In the rows, zero is written as 128.
One turn moves every row onto another: examples first, then more rows asked
Z_735: [148 136 133 123 137 127 124 140 114 130 131 121 136 173]
Z_475: [144 123 124 141 120 146 123 141 109 101 165 127 121 151]
Z_173: [154 132 121 145 148 148 135 155  76 127 146 134 128 149]
Z_500: [133 138 117 130 145 128 118 141 119 136 124 165 134  78]
Z_270: [125 133 120 120 147 124 128 158 111 121 191 132 125 142]
Z_968: [141 151 116 136 120 125 125 138  98 128 168 136 132  72]
Z_581: [142 133 100 161 126 135 148 126 110 122 159 169 125 148]
Z_565: [161 131 118 140 116 129 131 139  85  94 162 160 128 125]
Z_342: [142 130 113 125 113 133 124 120 109 143 146 187 149 131]
Z_472: [134 140 126 101 150 122 121 150 114 131 178 126 134 152]
Z_6: [137 146 129 110 128 111 144 147 118 122 116 163 132 139]
Z_4: [132 121 133 133 110 100 128 134  93 138 137 176 141 123]
Z_916: [156 122 124 152 146 119 110 108  85 156 135 143 130 104]
Z_827: [141 142 131 114 137 138 129 172 106 103 133 136 133 136]
Z_909: [156 134 135 158 154 127 130 113  99 130 183 124 114 126]
Z_514: [138 148 102 167 133 123 135 115 104 162 169 134 132 105]
Z_618: [143 161 131 133 174 120 140 126 136 153 144 136 133 140]
Z_835: [127 167 113 127 139 112 136 137 129 160 134 140 144  97]
Z_952: [128 139 115 124 160 122 133 152 111 142 180 133 132 158]
Z_667: [139 123 121 149 120 114 102 122 127 113 154 148 131  87]
Z_83: [135 152 115 134 112 111 118 107 141 144 163 124 139 110]
Z_484: [143 135 120 127 115 118 135 111 131 128 139 154 128 165]
Z_656: [136 137 103 168 154 117 121 124 124 156 133 160 143 109]
Z_345: [131 121 127 121 108 121 128 122 102 146 137 180 136 127]
Z_670: [132 147 128 147 147 122 133 128 152 113 177 135 121 122]
Z_362: [158 133 126 125 131 115  92 101 128 141 133 139 146 112]
Z_640: [135 145 105 146 158 122 135 141 120 134 119 121 133  89]
Z_189: [151 134 111 139 115 119 119 130 104 130 153 184 162 130]
Z_284: [142 136  98 156 157 134 133 112 116 151 131 117 128 108]
Z_64: [144 133 118 130 132 120 114 111 132 124 132 102 129 100]
Z_450: [142 138 101 142 139 137 122 130 128 111 144 120 130  82]
Z_702: [158 154 153  99 155 123 120 129 116 124 148 124 128 115]
Z_320: [164 136 112 144 149 123 114 111 102 135 134 103 137 104]
Z_732: [146 128 124 145 114  98 122 136  93 130 147 176 157 126]
Z_90: [127 141 122 107 159 128 133 165 102 133 174 137 128 139]
Z_913: [122 135 113 150 141 139 144 156 128 124 143 141 126 160]
Z_801: [137 131 125 116 154 126 126 148  89 136 184 126 125 149]
Z_970: [165 140 131 124 137 113 138 142  70 125 127 155 134 137]
Z_205: [144 148 136 135 167 135 143 151  94 124 160 143 115  96]
Z_206: [158 156 128 119 133 113 118 119  88 159 143 121 143  98]

Z_345 moves to Z_342
Z_667 moves to Z_916
Now find these:
Z_827 moves to Z_735
Z_801 moves to Z_90
Z_581 moves to Z_565
Z_968 moves to Z_206
Z_450 moves to Z_320
Z_205 moves to Z_702

One turn moves every row onto another: examples first, then more rows asked
Z_344: [148 167 119 126 140 166 135 123 136 119 136 123 140 134 128 128 112 103
 103 119 123 162 127 114]
Z_674: [118 130 127 145 134 139 141 131 148 151 124 111 138 128 130 140 126 141
 142 120 203 167 124 143]
Z_274: [142 135 123 144  97 117 117 124 110 113 129  97 140 136 145 147 108 123
 117 110 133 142 134 117]
Z_876: [127 154 143 145 135 122 154 155 156 150 135 131 166 114 112 117 113 142
 117 108 130 169 112 118]
Z_694: [134 134 127 131 143 149 156 135 134 138 102 109 112 115 118 132 161 128
 107 141 171 157 144 140]
Z_896: [117 122 156 140 136 145 113 123 153 115 122 114 148 116 135 126 140 149
 115 117 180 136 147 101]
Z_976: [129 159 142 116 135 138 159 130 154 150 148 114 121 129 138 122 141 148
  96 122 131 188 139 145]
Z_834: [127 117 128 130 118 155 128 133 129 138 115 105 126 145 131 163 130  99
  92 139 119 143 139 134]
Z_250: [149 131 146 132 154 135 142 145 111 135 109 139 140 141 124 150 151 166
 127 121 139 131 128 135]
Z_50: [129 125 137 121 115 165 144 141 143 131 172 119 123 136 146 145 132  96
 137 141 128 150 140 107]
Z_752: [115 134 137 135 127 126 157 122 155 140 130 100 125 110 159 140 138 163
 127  77 145 168 128 126]
Z_501: [121 133 128 126 146 112 131 167 134 157 119 109 146 139 136 138 106 154
 131 134 132 169  90 131]
Z_225: [151 127 136 138 123 136 123 120 177 163 131 109 139 141 124 125 130 159
 120 131 100 170 109 105]
Z_755: [142 127 129 133 122 126  98 134 157 121 139 132 139 132 134 126 123 166
 100 144 152 141 153 137]
Z_843: [148 110 125 101 126 103 133 119 123 149 131 120 118 121 145 141 120 171
 125 114 140 141 147 119]
Z_216: [124 146 138 122 153 139 155 171 139 141 113 128 139 105 131 117 153 133
 141 121 121 141 112 102]
Z_545: [132 116 147 145 122 131 131 117 159 137 119  70 125 122  88 120 135 134
 120 128 139 174 142 108]
Z_308: [121 122 138 153 140 148 129 119 177 139 149  91 152  96 112 135 122 141
 136 139 140 148 152 141]
Z_243: [129 106 128 130 160 129 165 161 147 153 122  92 117 109 136 128 120 144
 123 115 109 162 118 121]
Z_267: [125 134 132 138 117 157 119 131 137 141 139 110 149 143 138 125 113  96
 155  91 157 140 141 117]
Z_726: [138 123 147  93 136 145 166 149 141 112 121 124 137 134 108 135 131 111
 145 123 108 172 127 144]
Z_453: [ 95 144 107 128 129 142 126 134 133 122 150 125 129 147 116 154  99 112
 139 122 123 154 117 131]
Z_233: [140 127 136 106 139 129 103 119 171 127 123 114 139 128 132 147 150 137
 135 153 135 132 104  95]
Z_424: [110 112 147 112 136 136 119 147 155 123 128  98 110 142 123 128 120 140
 116 153 162 165 163 139]
Z_124: [104 125 134 128 106 151 143 128 141 140 140 116 147 131 123 123 155 130
 151  99 126 186  92 115]
Z_309: [122 137 148 128 182 143 135 128 146 129 128  80 143 129 127 131 122 135
 152 156 134 145 112 124]
Z_584: [123 117 122 134 111 162 143 144 141 129 116 104 124 128 150 172  97 127
 147 100 125 169 131 115]
Z_556: [138 129 129 138 127 178 129 133  95 140 121 114 132 129 133 140 131 135
 129 112 113 148 137  91]
Z_375: [135 124 132 134  98 140 142 118 140 110 141 127 141 148 107 113 120 124
 141 151 163 179 132 137]
Z_930: [149 137 138 101 115 123 100 148 152 134 112 109 137 130 127 130 126 149
 170 148 132 147 146 123]
Z_463: [125  97 137 118 121 136 120 142 172 120 135 118  99 136 133 119 147 144
 136 119 157 148 146  94]
Z_686: [125 129 139  98 113 158 130 107 140 130 116 142 154 115 134 113 139 126
 124 136 128 139 163 136]
Z_454: [140  87 120 145 127 155 148 105 131 104 123 105 130 110 146 135 142 137
 136 140 147 138 132 126]
Z_11: [132 138 117 133 126 124 133 133 185 135 125 110 127 111 126 117 129 147
 155 110  93 142 137 130]
Z_70: [128 134 139  92 122 117 147 122 157 146 161 157 125 126 121 134 138 141
 125 126 147 148 137 107]
Z_60: [127 130 109 126 134 147 132 127 115 133 131 101 144 113 139 122 142 145
 121 126  98 164 119 167]
Z_511: [117 147 171 139 130 133 141 145 138 123  94  97 154 128 103 145 132 145
 154 144 132 160 127 112]
Z_324: [153 111 144 124 148 143 139 117 129 123 124 114 177 130 140 147 113 142
 137 100 133 158  95 128]
Z_591: [121 126 138 113 161 125 147 149 140 135 137 133 118 166 115 140 137 139
 159 115 157 149 110 132]
Z_546: [110  91 129  97 113 132 119  93 148 139 116 107 133 150 143 131 113 130
 134 119 148 161 119 121]

Z_686 moves to Z_124
Z_453 moves to Z_274
Now find these:
Z_876 moves to Z_896
Z_250 moves to Z_70
Z_545 moves to Z_309

